Here are some points, one per row:
[-21 -30  35 -35 -66  14 -20  41  55 -40 -25  55 -50 -60 -25  30  -8  29  58
  -8 -20  38  -1 -39 -24 -11  25  46   5  55 -55 -12  15 -12  16 -70   2 -17
 -70  45  10 -28  23 -31  -9 -25 -41 -32]
[ 58  43  -3  -6   9 -16 -40   6 -25  60  47 -62  48 -45  82  33  37 -21 -85
 103  73 -45  70 -15 -32 -41  42  15 -10 -36  11  49 -45  59  -9 -23 -74 -52
 108 -57 -15 -95 -48  66 -20  58  41 -17]
[ -1  -2  33   3 -27  50  -8  14  53 -48 -31  36 -17 -15  -9  26 -35  43  29
 -86 -28  -4 -61 -45   8  63  10  41  37  35 -19 -46 -85 -12 -15 -56   3  70
 -26   1 -10   7 -25 -25   9 -97 -23 -34]
[ 27 -11  19 -36  36 -33  -2   8   8  35  36 -14  30  30  -1 -21  54  -3  10
  23  -3  28   1   0   0 -40  12  -4 -13 -34  46 -36  23  17  -2 -14 -16  38
  20 -43 -82 -34 -15  29 -24   6  -2  67]
[-23  55 -69  52  -6  18  62 -71   8  -4 -31  19  11   7 -27 -22 -21 -64 -27
 -23 -41  66  23  37  45  45 -69 -41 -29   8   3  82  36 -19  67  49  51 -27
   1 -36  32 -10  30   2  39  36  58  49]
[-60   8 -70  52  16 -27  29 -62 -59  18 -15  19  -2 -43 -44 -47  30  -8  30
 -31   8  16 -24  44  37  53 -21 -50 -11  28 -41  90 114 -25  38  50  10  22
   5 -20  45 -43  13 -21 107  18  21  53]
[ 11  21  -4  18  32 -77 -17 -17 -40  35   8 -23  14  72  47   9 -19 -70 -18
 -18  23 -32  43  19 -18 -52   3  -3  25   6   2  10   0   3  21  29   2   5
   7   5 -47 -95  -5 -15 -78  59  13  22]
[  -7  -70  -27   15   50   21   -7  -11    7  -14   58   -5  -11   12   15
   10    1 -116   48  -11   33   43   18   -4    1  -16   15    1  -55  -56
   38  -52   11   -1   46   37   -7  -33    4  -23   22   77  -22   32  -21
  -34   11   24]
[ 56  67  28  -7   3  13 -21  40 -24  34  71 -17   5  -3  59  42  24  35 -65
  52 100 -33  40  12 -49 -97  24 -12  58 -42  54  61 -14  53  12  29 -16 -40
 -80  10 -71  12 -47  63  18   9  19 -36]
[ 47 -68  -4  -3  12 -26 -10 -46  -4  35 -37   1   5  28  -2 -14   0  53  22
  -6   6  11  -7   5  24 -44  -1 -31 -28  -1  -5 -21  38  12 -62  20 -23 -52
  17 -78 -46 -17  16  31  43  12  25  59]
[-12 -97 -26 -20  -5 -41 -11 -21  15 -37 -56  82 -12  15 -33 -19 -39  44  59
 -23 -79 125  28  44  55  -4 -25   1 -59 -60  -6 -36 -29 -58  11  33  -2  36
  40  56 -26   3  11  12   4  -9 -22 -18]
[ 34 121  20 -28  31 -14 -46  37  13  53  58 -46  24  81  47  22  64  14 -56
  43  34 -50  60  35 -51 -66  70  10  23 -47  41 -32   5  51 -19  13 -47 -45
   5  40 -51  48 -57  -2  -3 -80 -22 -16]
[-35 -52  -6   1  37  60  61 -20 -50 -21  85  -4  34  30 -18 -78  32 126  19
  -8 -33 -52  11 -43  76  43 -62 -20  -5  33 -31  40  -4 -47 -46 -12  70  -3
  83  -1  64  30  85 -43  31  -3  11  31]
[ 28 -10   3 -58 -17 -32 -75   5  31  18   7 -23  -7  -9   9  41  75 -40 -13
  27  12   0  35  -1 -14 -12  56  18   9 -19  88 -33 -16  34 -22 -23 -67 -37
 -89  11  -1  59 -37  15 -69 119 -25 -55]
[ 55 -57  71 -21 -36  19  -7  31  34  -4  38  49 -37   9 -33  26 -25   0  30
   9  -5 -87 -26  37  11  76  18   4  33  11 -50  -1   5  -3 -24  -6 -14 -12
 -37  27 -19  31 -11  20   3 -25 -53 -26]
[-34  48  38 -24 -40  38  25  56  78 -70 -96  36 -53 -79 -24  51  -8  22  29
 -41 -25  -7 -54 -59 -19 -17  22  59  88  43 -58 -46 -42 -35 -50 -43  23 -38
  31  58  -2  76 -33 -20 -45  11 -34 -79]
[-31 -23  32 -17 -38  61   5  33   3 -10 -86  23 -51 -23 -30  31 -64  32  30
 -13 -47 -69 -31 -20 -11 -24  -3  36  55  56  20 -16 -11  -4  23 -30  20  25
  51  42 -36 106   1  -1  43 -13 -60 -37]
[ -16   72  -35   72   -7  -22   93  -42  -64  -53  -22  -47   54  -35  -25
  -48  -68  -37  -77   -2  -13   -5   32   85   44   36  -25  -70  -57   17
   33   14   63    4  118   19   12   12  -48 -117   45  -22   22  -26   -1
   70   58   22]
[  8  15  17 -32 -15  40 -16  44  38 -18 -33  10 -35 -64 -25  20 -83  36  16
  -6 -46   6 -59 -36  -9  29  15  57  69  26 -54   7 -63 -23 -54 -43  13   3
 -99  40  32  33 -40 -44 -67 -99 -69 -64]
[ 14  35 -43   4  39 -83 -45 -21 -71  40  32 -56  40  51  37 -10  68 -22 -43
  30  17 -29   0  26 -67  -9  13   0 -49 -49  33 -12 -16  36  26 -12 -34   6
  58  -2  11  80   0  48 -59  16  54  30]
[ -70   11  -24  -24   32   89   53   13  -28  -21  127  -29   78   18   -1
  -78  -29  105   -7  -74  -40   38  -42 -105    5   46  -42   -9  -33    3
  -68    3  -75  -24  -68   -9   67   85   77  -16   69   22   77  -85   85
   37   -6  -13]
[-14 -33 -42  32  33  37  -7  12 -28  19 -73  18   5  32  25  -4  -7 -81   8
  83  77 -43 -13 -63  23  44  29 -11 -50 -25 -37   5  88  17  39  38   5  24
  15  -5 -11 -94  27  43   5   2  22  31]
[-27 -20 -53  63  -2 -20  30 -26 -10  20 -60  14   5  34 -34 -45  22 -46 -32
 -32 -27  88   1  72  60  23 -75 -28 -58  43 -13  75  16 -39  45  74  41  34
  13  37  75 -12  25 -20  54  32   1  47]
[-35 -26  58 -19 -91   7 -15  28  35 -41 -39  25 -55 -60 -29  48   5  20  51
  19  -9  44 -22 -55 -12  -6   2  46   8  48 -58  -3  -3 -40 -12 -62  -9  -2
 -82  37  -8 -12  11 -53  -5 -37 -24 -48]
[ 34 -24  40  18  34 -32  19 -32  45 -16 -42 -40  13   4  59 -31 -45 -54   4
   5  59  -8  10  64 -24  14  -9 -50  15 -24  52  44  10  19  79  31  -9   5
 -65 -23  26 -22   8 -11 -17  -7  31   1]
[ 26  15  14 -34  35 -73 -11  20 -35  55  29 -65  23  41  32  20  59 -28 -52
   7  -5 -35  28  10 -61 -35   5   2 -12 -63  53 -35 -40  45 -79 -14 -21 -89
   3 -36 -21 -61 -34  69  35  -2  26  24]
[-10  13  -2  36 -48  30 -21 -19  15 -25  28  44 -56 -28 -53   9 -21  33  31
 -19 -21  -3 -60  -5   3   1 -28  -9  45  44  22 -99  22  -7 -83  -6  18  82
  58  48  15 -39  22 -35 -59 -54  -9  16]
These points spread out most along one direction. For each point below, how far along it does it lie, from 0 to 99? 50 is the average, and the first point above lies past it. One standard deviation of the points above along it is 16.
[  -7  -70  -27   15   50   21   -7  -11    7  -14   58   -5  -11   12   15
   10    1 -116   48  -11   33   43   18   -4    1  -16   15    1  -55  -56
   38  -52   11   -1   46   37   -7  -33    4  -23   22   77  -22   32  -21
  -34   11   24] 43
[ 28 -10   3 -58 -17 -32 -75   5  31  18   7 -23  -7  -9   9  41  75 -40 -13
  27  12   0  35  -1 -14 -12  56  18   9 -19  88 -33 -16  34 -22 -23 -67 -37
 -89  11  -1  59 -37  15 -69 119 -25 -55] 41
[-60   8 -70  52  16 -27  29 -62 -59  18 -15  19  -2 -43 -44 -47  30  -8  30
 -31   8  16 -24  44  37  53 -21 -50 -11  28 -41  90 114 -25  38  50  10  22
   5 -20  45 -43  13 -21 107  18  21  53] 47
[-12 -97 -26 -20  -5 -41 -11 -21  15 -37 -56  82 -12  15 -33 -19 -39  44  59
 -23 -79 125  28  44  55  -4 -25   1 -59 -60  -6 -36 -29 -58  11  33  -2  36
  40  56 -26   3  11  12   4  -9 -22 -18] 61
[-21 -30  35 -35 -66  14 -20  41  55 -40 -25  55 -50 -60 -25  30  -8  29  58
  -8 -20  38  -1 -39 -24 -11  25  46   5  55 -55 -12  15 -12  16 -70   2 -17
 -70  45  10 -28  23 -31  -9 -25 -41 -32] 70
[-27 -20 -53  63  -2 -20  30 -26 -10  20 -60  14   5  34 -34 -45  22 -46 -32
 -32 -27  88   1  72  60  23 -75 -28 -58  43 -13  75  16 -39  45  74  41  34
  13  37  75 -12  25 -20  54  32   1  47] 49
[-23  55 -69  52  -6  18  62 -71   8  -4 -31  19  11   7 -27 -22 -21 -64 -27
 -23 -41  66  23  37  45  45 -69 -41 -29   8   3  82  36 -19  67  49  51 -27
   1 -36  32 -10  30   2  39  36  58  49] 45
[ 14  35 -43   4  39 -83 -45 -21 -71  40  32 -56  40  51  37 -10  68 -22 -43
  30  17 -29   0  26 -67  -9  13   0 -49 -49  33 -12 -16  36  26 -12 -34   6
  58  -2  11  80   0  48 -59  16  54  30] 29
[ 58  43  -3  -6   9 -16 -40   6 -25  60  47 -62  48 -45  82  33  37 -21 -85
 103  73 -45  70 -15 -32 -41  42  15 -10 -36  11  49 -45  59  -9 -23 -74 -52
 108 -57 -15 -95 -48  66 -20  58  41 -17] 23
